One vector is turned by the same rotation once a step. Each row is the vector after some number of steps, and that number follows the row.
The counts run from 0 to 189.
[149 143 125 169 111 110 164 149 143 171 132  95 132 147 139 146 144 166
 138 160 119 143 139 172 125 136  96 153 117 168 131 118 160 144 105 131
 113 128 166  89 143 136 128 117 120 200 156 142  99 106  91 135 112  85
 106  82 112 114 190 136 106 108 122 127 108 134 105 109 152 192]	128
[107 143  99 148  77 110 158 149 162 166 148  93 125 120 104 110 115 139
 116 123 140 147 133 140 138 178  91 152 104 183 161 131 118 160 106 115
 157 146 154 142  84 150 150  95  98 189 159 125 115 123 165 125 112  91
 149 116 127  83 177 130 123 105 150 121 122 115  94 133 138 182]	120
[140 104  95 131 106 131 159 195 130 166 145 118 134 129 106 134 136 136
 148 140 151  90 134 163 149 154 107 109 140 137 137 156 115 177 152 147
 139 133 155 119  85 133 116 110 132 139 184 106 158  61 116 160 107  91
 158 125 117  74 192 158 140 102 117 137  86 138 104 129 139 158]	24
[168 139 145 132 116 132 135 205 154 143 119 112 136 160 165 127 124 132
 122 152 170 137 120 162 161 164 129 153 111 119 134 157 125 164  96 161
 137 142 127  64 101 139 143 105 125 184 168 113 119  73 144 150 119  86
 159 148  93 117 159 122 107 128 111 122  99 176 118 129 126 104]	150
[160 156 122 141 100 131 181 166 148 155 147  85 128 157 146 124 133 124
 124 117 144 126 108 149 150 161 119 174  96 154 131 147 110 164 109 141
 146 144 130  67 127 171 138 105 104 178 160 149 101 130 140 148 105  85
 153 115 111 100 174 149  84 132 103 124 118 128 104 140 157 140]	132
[156 154 135 127 113 119 154 162 127 197 126 120 148 141 131 138 145 108
 139 137 157 144 134 140 108 110  83 130 104 102 135 153 169 166 118 147
 101 154 164 124 101 108 125 119 152 175 195  90 108  89  77 130 156  68
 139 135 100 123 167  92 139 105 100 134 114 164  64 128 109 150]	79
[115 133 107 177 113 158 134 154 121 140 133 122 154 142 155 109 132 122
 139 129 131 116 158 179 145 172 131 130 157 174 141 126 131 144 151 158
 153 133 137  92 122 130 136  65 106 184 150  96 127 114  99 160 118  66
 149 130 156  90 171 175 111  96 121 115  88 119 106 101 146 177]	36
[103 134  94 143  97 115 154 150 121 157 141 108 132 128 104 100 131 104
 145 150 139 131 145 141 150 171  70 108 147 137 155 147 142 130 152 142
 138 160 160 162  65 105 146  61 105 171 177 108 140 107 108 134 145  70
 158 119 145  98 156 110 129 100 141 129  94 125  69 129 141 173]	30
[134 132 109 157 116 122 151 157 142 139 129  86 157  91 103 132 128 140
 149 151 127 104 145 170 150 146 115 106 155 173 158 109 130 156 122 111
 113 124 162  97 120 140 140  90 131 169 158 123 116  95  84 126 123 101
 128 120 113  74 159 181 123 100 164 127  93 146 101 106 172 195]	38
[159 165 139 134 119 134 168 170 132 179 120 102 139 155 144 114 147 115
 129 131 166 156 125 135 132 133  91 163  98  93 120 165 142 149 107 154
 114 179 131 117  89 106 121  96 156 163 169 110 113  99  95 140 145  62
 139 138 106 130 163  95 133 108  77 128  97 172 114 143 110 135]	78
[179 152 128 113 107 118 177 162 138 172  94  93 136 155 135 142 141 122
 165 172 125 128 138 158 120 121 106 140  96 114 131 151 150 166 112 150
 123 122 157  71 137 131 142 132 123 172 157 123 103  91  76 155 115  61
 135 144  86 115 194 129  99 132 118 135 108 139  97 161 157 134]	146
[144 159 115 135  89 117 157 164 149 155 150  87 113 144 149 145 111 111
 117 133 140 129 114 155 148 145 108 166  84 147 134 118 128 182  93 137
 133 147 142  77 116 148 130 118 115 196 186 142  89 122 137 142 102  77
 162 122 102 107 176 138  79 121 129 105 136 132  96 148 166 148]	133
[143 145  98 121 124  99 144 153 116 149  98 110 147 146 127 136 105 111
 158 157 149 117 114 141 165 149 109  95 156 118 118 120 139 137 134 137
 110 140 159  98  99 120 147  90 156 155 183 114 116 115  59 130 142  83
 140 159 130  79 142 181 113  87 146 161 119 166  91 133 171 166]	20
[107 154 121 128 111 119 178 138 116 155 163 103 141 167 108 115 137 120
 106 133 108 109 145 103 145 161  77  94 139 122 113 125 146 114 146 158
 125 137 134 118 125 124 148  85  83 162 169  94 119 134 108 109 139  54
 117  88 129  84 154 156 107 100 167 127 128 139  79  78 184 171]	189
[136 153 110 129 110 113 149 155 173 142 135  97 157 154 138 118 113 134
 118 160 125 163 116 149 113 141  86 128 130 134 144 113 111 168 118 141
 119 114 144  97  97 142 161 122 118 180 149 134  62 109 140 112 124  38
 120 146  90 129 160 132  81 117 161  92 118 145  81 104 175 110]	135
[ 93 140 105 145 109 117 114 173 131 162 130 108 135 128 135 111 104 136
 111 102 171 135 114 151 150 165 121 124 129 149 128 152 130 163 126 121
 144 143 135 156  77 131 141  89 144 174 194  77 117 102 120 149 138  84
 156 162 129  73 175 141 144  73 130 113 121 128  83 139 117 174]	102
[156 155 108 134  79 129 172 151 166 151 145  94 181 127 108 121 135 117
 142 154 100 107 147 160 107 113  88 121 113 139 145 118 117 196 111 117
 100 140 167  95 132 134 129 122 153 167 142 118  67 107 113 120 103  78
 124 128  86 104 195 149 119 113 147 106 106 143 125 116 152 154]	56
[143 145 134  91 142 113 150 176 176 148 117 103 150 120 125 118 115 122
 154 177 144 138 158 140 123 153  71 108 119 115 135 156 140 131 119 148
 118 102 144  98  88 130 154 125  86 170 150 114  94  86 127 124 141  54
 126 139  77 128 145 100 127 143 164 126  91 170  69  97 161 108]	153
[155 124 118 118 119  81 161 160 128 185 103 140 148 160 110 123 133 137
 153 154 159 121 139 110 159 173  82  92 141 140 126 154 147 116 115 125
 153 159 152 128  98 147 151  73  97 142 172  96 144 106 103 117 149 101
 147 120 124  81 148 152 156 121 124 191 103 154  90 140 119 135]	16
[130 161 102 132  94 115 135 157 148 151 139  91 130 153 147 139 110 108
 125 149 125 148 112 145 136 129 109 143 106 139 143  97 131 171 108 135
 117 128 155  95  99 125 144 133 123 204 182 137  76 119 132 132 115  50
 141 138  94 128 167 135  81 113 161  94 135 135  69 125 168 129]	134
[123 141 127 107 122 131 145 176 154 142 125  87 168 138 140  85 100 141
 124 145 167 140 117 123 157 184 113 125 135 109 144 174 134 129 124 147
 149 145 100  95  70 122 175  86 128 144 160  92 127 100 129 127 148  68
 128 171 105 103 127 150 132 106 160 130  88 173 104 139 168 118]	167
[112 127 104 102 111 106 154 169 127 166 138 113 150 140 110 105 125 130
 122 157 132 107 151 133 132 150  78  98 125  94 137 158 158 139 151 137
 115 131 148 140  82  92 137 124 115 155 190  77 128  62  95 142 137  80
 132 130  91 107 173 113 156  98 159 127  95 137  85 131 152 159]	170
[143 133 107 122 118 124 157 162 110 185 108 140 150 175 129 123 129  95
 168 144 159 119 149 117 157 182 102 103 138 143 120 166 140 116 132 154
 170 142 138 114  95 134 147  68  85 146 165  86 154 130 117 141 137  67
 157 132 138  82 148 153 137 127 106 182 100 154  90 126 123 146]	17
[105 144 121 157 138 115 145 161 161 140 149  96 155 134 142 112 102 157
 115 125 136 131 119 152 130 169 118 127 144 173 116 112 122 144 136 146
 126  98 128 100 114 178 145 101 107 185 150 120  94 124 135 114 130  63
 116 121 116  86 153 181  98  88 155 115 134 129  73  72 179 164]	117
[144 156 147 127 132 119 154 166 144 182 118 129 164 153 123 132 142 109
 151 148 142 138 133 124  92 116  88 102 117 117 117 153 158 140 127 153
 102 119 152 127 119 118 132 131 141 162 170  82 104  85  81 107 175  43
 117 132  83 131 151 122 141 112 115 134 123 166  44 100 127 148]	80
[203 166 150 147 115 112 209 149 165 153 128 102 149 140 129 112 161 114
 128 130 143 144 128 123 120 155  68 146 102 130 141 155 124 144 107 129
 126 157 141 104 141 184 165  86 131 149 134 113  93 126 112 105 141  72
 140 118  95 125 153 110 117 145 106 139 110 172 111 126 137 136]	64
[136 141 126 180  86 135 166 154 124 165 147 124 157 146 114 105 162 104
 123 138 117 100 163 136 114 148  91 115 122 183 171 124 154 149 124 131
 132 152 165 129 122 149 138  87  94 189 159  99 120 115 124 128 133  77
 161  83 128 115 177 113 134 133 129 115 106 113  76  81 121 178]	48
[143 145 146 146 139 129 182 172 134 179 127 100 134 122 120 123 134 149
 141 111 174 135 132 144 148 166 101 153 120 131 122 193 161 131 134 149
 144 142 132 119 103 143 120  85 118 152 168  99 152  96  90 155 152  95
 130 109 130  92 159 118 156 104  87 166  91 147  88 148 122 192]	96
[170 142 140 131 140  86 148 157 145 154  80 127 156 154 144 101 129 151
 131 170 142 142 134 144 146 145 110  96 142 123 120 135 169 127 103 128
 113 138 155  81 122 126 168  95 147 172 178  87 104  65  60 132 149 106
 130 150  91 113 160 129 143 103 133 147 111 173 121 147 147 144]	160
[164 166 138 137  97 152 129 189 168 173 110 126 163 120 126 118 126 108
 145 130 148 159 157 141 113 139 106 117 110 167 156 151 115 160  79 105
 142 156 139 110 106 127 169 103 123 178 153  97 101 106 146 121 140  68
 140 139  81 109 154 136 148 143 124 132 100 175 103 102  98 115]	71
[169 118 121 129 140  70 173 153 147 172  95 127 144 147 100 124 142 156
 149 161 155 132 133 135 150 164  61  92 155 119 105 157 143 124 121 125
 130 152 161 121 106 141 151  80 119 156 169 113 136  89  89 121 150 109
 138 125 114  95 156 138 158 113 129 174 105 180 117 109 129 145]	15
[155 123 139 127 108 139 128 188 141 179  95 129 159 153 145 101 129 132
 145 150 161 123 159 131 131 171 131 106 120 158 157 175 146 118 114 136
 160 118 122  95  97 120 176 105 104 150 167  66 138  74 114 146 149  74
 130 148  98 101 157 158 149 139 120 161  81 149  92 137 127 127]	162
[139 146 120 142  95 114 144 167 151 183 132 142 151 183 128 121 131 124
 132 167 115 123 162 138 120 138  84 117  95 151 122 136 143 154 101 148
 157 121 159 107 121 135 134 112  75 194 158 110  92 111 165 140 116  67
 161 103  95 111 182 100 123 148 132 125 111 127  85  88 109 108]	139
[164 141 115 134 122  99 173 157 193 137 123 109 153 150 130  96 132 161
 128 156 126 171 109 149 127 154  77 140 134 137 135 130 108 164 104 133
 130 118 133 103 103 167 172 109 133 180 140 144  77 102 144 110 124  65
 113 144  84 129 171 115  93 126 130  95 118 144 117 114 154 109]	136
[168 145 130 123 116 109 142 182 147 164 121 129 176 176 142 125 104 124
 142 166 137 111 121 116 132 137 130 108 114 133 127 136 129 149 106 134
 135 123 135  65 106 164 160 129 132 149 161 114  86  99 124 121 144  75
 131 159  76 115 149 162 114 135 140 142 129 170  73 120 162  80]	148
[141 176 122 163  75 154 148 150 140 146 133  92 159 139 146 100 131  85
 136 117 138 140 135 132 137 160 129 135 117 189 177 120 129 147  99 117
 145 171 142 105 111 147 180  68 122 187 147 106  95 151 134 130 132  63
 152 136 124 106 147 154  96 135 147 111 112 142 103 131 134 147]	53
[173 181 128 138  87 125 169 163 129 182 138 124 148 166 138 117 151  54
 130 132 134 114 132 118 115 127 101 129  88 132 134 144 141 158 101 126
 136 148 152 115 133 145 150 106 120 177 171  78  92 140 116 128 144  61
 178 134  99 108 169 127 109 143 101 121 134 139  81 138 113 136]	66
[179 177 139 133 127 123 151 166 169 134 106 115 166 138 153 128 133 121
 130 138 132 141 125 162 127 124 104 116 129 127 112 111 120 167  85 122
 103 140 151  84 141 155 163  95 161 188 153 107  71 102 100 112 138  90
 135 145  87 109 168 146 115 112 118 117 134 198 134 103 128 138]	69
[154 122 126 191  86 112 179 152 148 162 152 118 151 143 111  86 166 133
 108 123 127 114 141 151 129 152  84 134 126 166 166 123 141 143 123 111
 134 174 154 127 117 167 147  72 124 175 156 110 115 106 121 120 126 103
 175 105 119 113 177 107 141 115 117 102  94 122 107 106 126 172]	47
[173 137 124 116 113 127 156 168 139 200 122 133 152 194 155 124 165 115
 153 154 136 137 161 134 104 157  75 134 122 100 100 160 143 151 122 169
 142 136 140  94 127  94 142 108  95 155 165 104 122 101  98 145 119  55
 121 118 108 124 186 144 137 126  95 138 104 138 129 115 115 127]	0
[127 143  93 160 104  79 174 131 152 173 144 108 170 192 115  91 114 167
 112 150 107 127 126 133 146 148  89 129 122 140 107 106 132 139  96 117
 138 168 168  98 119 169 147  93 133 164 142 134  77 134 138 113 119  99
 133 112 107  79 189 134 119 108 134 131 146 141 113 134 158 142]	124
[ 98 137 118 155 123 113 138 159 129 158 167 107 149 150 134 123 103 145
 113 133 127  99 121 151 121 154 125 118 129 175 121 109 135 159 137 144
 120 107 141 102 118 167 129 124 111 179 188 109  94 117 120 133 134  71
 139 114 117  81 173 175 110  89 154 119 144 125  54  86 172 181]	116
[115 150 123 113 132 114 160 154 123 171 143 112 150 126 111 134 108 105
 139 127 154 108 130 124 120 155 115  98 118 137 112 169 150 135 147 144
 117 104 141 129 111 143 128 113 115 146 174  90 117 114  77 120 158  66
 129 130 113  67 154 147 131  94 132 161 138 138  29 127 174 185]	98
[138 120 132 118 145 102 169 165 142 149 138 121 180 175 129  73 132 153
  96 143 135 101 141 116 142 172  84  92 153  90  93 168 142 109 160 164
 130 117 116 109 125 149 154  80 117 139 151  78 126  84  98 122 145  83
 137 127  99  87 161 135 145 103 141 128 106 153 107  98 162 134]	172
[125 140 121 179 115 137 150 157 136 175 140  97 140 179 152 129 146 159
 131 152 119 164 151 171 111 150 105 164 123 173 131 125 150 145 117 160
 134 134 150  91 136 131 128 100 105 204 152 140 104 107 118 149 114  69
 109 103 129 116 179 133  98 114 105 117  95 119 109 111 131 175]	127
[169 126 138 139 107 102 142 178 138 170  76 131 168 162 140 100 123 146
 147 152 153 127 137 126 143 162 123  93 122 151 157 149 162 123  98 116
 138 137 147  97 105 135 185 105 121 160 172  74 126  72  89 136 158 103
 136 157  87 109 152 146 156 125 130 162  99 164 102 149 123 132]	161
[138 128 107 154 101 122 157 165 157 141 139  98 178  95  89 107 114 136
 150 145 127 108 137 134 140 162 109  93 155 191 174 122 129 142 133 102
 131 139 153  98 104 152 160  88 133 149 141 120 114 104 107 112 132  88
 123 117 117  90 147 176 123 111 173 139  98 150  88 101 180 167]	39
[101 135 102 122 110 157 153 169 123 149 150  95 149 160 136 123 130 137
 107 118 137 105 139 160 167 156 120 112 145 104 109 141 116 161 142 156
 115 140 134  97 113  97 134  98 136 158 176  92 126  86 106 144 102  82
 130 137 125  73 191 178 126  79 138 100 100 140 140 128 171 179]	182
[121 134 105 166 111 113 175 142 125 168 138 109 180 165 121  87 116 173
 136 128 141 152 116 119 111 166 111 135 143 170 147 134 158 117 141 114
 132 138 132 119 102 155 167  95 144 148 146 113 106 133 103 108 168  65
  89 138 119  82 165 162 126  85 144 133 121 120  63 140 165 171]	112
[150 152 127 170 100 160 175 182 159 163 172 101 178 161 151  95 137 135
 101 133 135 120 140 150 130 149 100 151 111 145 132 148 113 161  93 150
 136 179 117  68 123 150 128  87 133 151 133 118  90 122 163 127 109  76
 145 110 103 112 160 133 119 141 105 103  92 171 132  83 124 107]	59
